[-0.008 1.559 1.566 -0.809 -1.462 -0.430 -3.766 -0.161]
[-0.060 0.559 1.953 -1.849 -2.145 -0.844 -4.279 -0.026]
[0.020 0.833 1.802 -1.556 -1.912 -0.758 -4.026 -0.124]
[-0.036 0.473 2.017 -1.952 -2.211 -0.906 -4.325 -0.056]
[-0.033 0.668 1.886 -1.701 -2.018 -0.824 -4.159 -0.095]
|
[-0.008 1.559 1.566 -0.809 -1.462 -0.430 -3.766 -0.161]
[0.020 0.833 1.802 -1.556 -1.912 -0.758 -4.026 -0.124]
[-0.033 0.668 1.886 -1.701 -2.018 -0.824 -4.159 -0.095]

[1.714 0.973 -0.612 2.067 -2.962 -0.878 0.356 -3.348]
[-2.818 -1.539 1.555 2.371 0.540 -1.518 -1.435 3.430]
[-0.768 -0.486 0.603 -2.124 3.116 -0.461 -0.077 3.624]
[-0.170 -0.036 -0.154 3.455 -3.585 0.087 -0.485 -3.057]
[-1.365 -0.711 -0.591 0.664 -1.969 3.973 -0.414 -2.881]
[-2.429 -1.305 1.679 4.342 -0.974 -2.767 -1.647 2.490]
[-1.771 -0.971 1.563 3.936 -0.593 -3.552 -1.366 2.760]
[-2.891 -1.530 1.433 1.165 1.259 -0.564 -1.215 3.547]
[-0.944 -0.520 1.143 0.359 1.952 -2.634 -0.502 3.841]
[2.560 1.384 -1.496 -1.886 -0.957 1.567 1.288 -3.582]
[2.560 1.403 -0.083 2.319 -1.884 -4.205 0.499 -1.276]
[-3.207 -1.669 1.125 4.696 -2.561 0.181 -1.781 0.098]
|
[1.714 0.973 -0.612 2.067 -2.962 -0.878 0.356 -3.348]
[-0.768 -0.486 0.603 -2.124 3.116 -0.461 -0.077 3.624]
[-1.365 -0.711 -0.591 0.664 -1.969 3.973 -0.414 -2.881]
[-1.771 -0.971 1.563 3.936 -0.593 -3.552 -1.366 2.760]
[-0.944 -0.520 1.143 0.359 1.952 -2.634 -0.502 3.841]
[2.560 1.403 -0.083 2.319 -1.884 -4.205 0.499 -1.276]

[-2.969 2.309 -3.783 -4.012 1.551 0.508 0.551]
[1.603 2.183 0.459 0.455 -1.662 -0.480 -1.472]
[0.052 3.419 -1.056 -1.227 -1.430 -3.472 0.456]
[2.990 3.048 1.422 1.261 -2.686 -2.226 -2.268]
[1.509 2.869 0.660 0.673 -2.541 -4.014 0.427]
[-2.857 3.480 -3.928 -4.123 0.494 -1.528 1.445]
[0.715 -2.744 1.711 1.977 1.181 3.630 -1.085]
[-1.360 2.648 -2.073 -2.204 -0.175 -2.123 1.062]
[-0.847 -0.305 -0.476 -0.529 1.197 0.364 0.221]
|
[-2.969 2.309 -3.783 -4.012 1.551 0.508 0.551]
[0.052 3.419 -1.056 -1.227 -1.430 -3.472 0.456]
[1.509 2.869 0.660 0.673 -2.541 -4.014 0.427]
[0.715 -2.744 1.711 1.977 1.181 3.630 -1.085]
[-0.847 -0.305 -0.476 -0.529 1.197 0.364 0.221]

[-3.429 -3.511 -0.185 -1.837 -0.735 1.968 0.080 -5.106 -4.236 -2.790 0.785 -0.229 -1.681 -2.441 4.095]
[-1.064 2.288 -3.775 1.080 0.618 2.122 -3.815 4.248 3.181 -2.793 2.370 -0.086 1.879 0.684 -2.835]
|
[-3.429 -3.511 -0.185 -1.837 -0.735 1.968 0.080 -5.106 -4.236 -2.790 0.785 -0.229 -1.681 -2.441 4.095]

[-3.439 -4.723 1.455 -0.014 -1.633]
[-2.953 2.231 1.409 -2.504 -3.762]
[0.889 -5.344 -3.328 1.359 -0.700]
[-1.445 -1.461 -2.167 -2.700 -0.309]
[-2.486 2.939 -0.273 2.316 -1.258]
[-0.159 -2.713 -2.467 2.370 0.152]
[1.898 0.830 0.513 -0.272 -1.571]
[1.306 3.250 -0.356 3.709 -2.538]
|
[-3.439 -4.723 1.455 -0.014 -1.633]
[0.889 -5.344 -3.328 1.359 -0.700]
[-2.486 2.939 -0.273 2.316 -1.258]
[1.898 0.830 0.513 -0.272 -1.571]

[-1.424 2.366 -4.448 -1.335]
[4.539 -0.419 -1.028 -0.799]
[-1.176 -5.317 3.124 4.370]
[1.746 4.802 -2.346 -5.073]
|
[-1.424 2.366 -4.448 -1.335]
[-1.176 -5.317 3.124 4.370]

[-2.296 -5.261 -4.205 4.138 -5.373 0.503 -2.455 -3.190 -1.960 -3.426 -0.251 -4.526 -2.418 3.064]
[-2.221 -2.095 -2.821 4.203 -3.632 -3.785 -0.442 -1.592 -0.120 -1.436 -1.415 -0.839 -2.257 1.143]
[-1.030 -3.542 -3.247 4.648 -3.601 1.155 -0.471 -2.681 0.207 -2.524 -1.034 -0.157 -1.756 3.287]
[-2.288 -4.274 -1.217 5.030 -3.698 2.236 0.510 -0.423 0.052 -1.853 -0.867 -1.684 -0.789 2.253]
[-3.651 -5.761 -1.936 5.016 -3.091 -2.813 -1.527 0.368 -0.212 -2.876 -0.737 -2.729 -3.704 3.465]
[-2.472 -0.190 -1.771 0.130 -2.583 -0.925 1.462 1.675 2.452 -0.861 -1.634 -1.408 0.187 -0.026]
|
[-2.296 -5.261 -4.205 4.138 -5.373 0.503 -2.455 -3.190 -1.960 -3.426 -0.251 -4.526 -2.418 3.064]
[-1.030 -3.542 -3.247 4.648 -3.601 1.155 -0.471 -2.681 0.207 -2.524 -1.034 -0.157 -1.756 3.287]
[-3.651 -5.761 -1.936 5.016 -3.091 -2.813 -1.527 0.368 -0.212 -2.876 -0.737 -2.729 -3.704 3.465]

[-4.582 -1.299 0.153 0.223 2.781 0.109 0.748 -0.655 -2.813 -2.308]
[-2.625 -0.952 0.918 -0.314 -0.204 -0.063 -0.404 0.129 -1.900 -2.104]
|
[-4.582 -1.299 0.153 0.223 2.781 0.109 0.748 -0.655 -2.813 -2.308]

[1.094 0.048 -1.181 -1.963 -0.633 0.252 -3.601 4.746 -1.225 0.279]
[-3.760 -1.004 1.918 2.565 -3.016 0.965 -0.839 -1.926 -0.588 2.099]
|
[1.094 0.048 -1.181 -1.963 -0.633 0.252 -3.601 4.746 -1.225 0.279]
---
[0.578 -0.204 -1.471 -0.655]
[-0.209 -2.038 -1.231 1.601]
[0.835 -0.742 -0.045 -1.058]
[-2.086 1.886 0.108 -1.386]
[-4.559 -0.732 0.618 1.280]
|
[-2.038 -1.231]
[-0.742 -0.045]

[4.707 -2.740 1.634]
[-2.448 4.820 -3.304]
[1.140 -2.227 4.871]
|
[4.820 -3.304]
[-2.227 4.871]

[-1.157 2.729 -5.205]
[-0.451 1.546 1.531]
[0.942 -1.445 2.198]
[-0.455 0.345 -0.623]
|
[1.546 1.531]
[-1.445 2.198]

[-4.102 -3.144 3.162]
[-3.431 4.479 -3.272]
[1.681 3.454 -3.378]
|
[4.479 -3.272]
[3.454 -3.378]

[4.771 -2.078 -1.724 0.486 -2.877]
[1.160 3.246 2.157 -0.076 2.004]
[4.352 -1.325 -0.084 -0.995 -1.245]
[1.532 1.035 1.485 0.291 1.151]
|
[3.246 2.157]
[-1.325 -0.084]

[4.139 -1.372 -4.970 -5.781]
[3.088 -4.633 1.239 -1.269]
[0.341 -0.676 0.173 2.635]
|
[-4.633 1.239]
[-0.676 0.173]
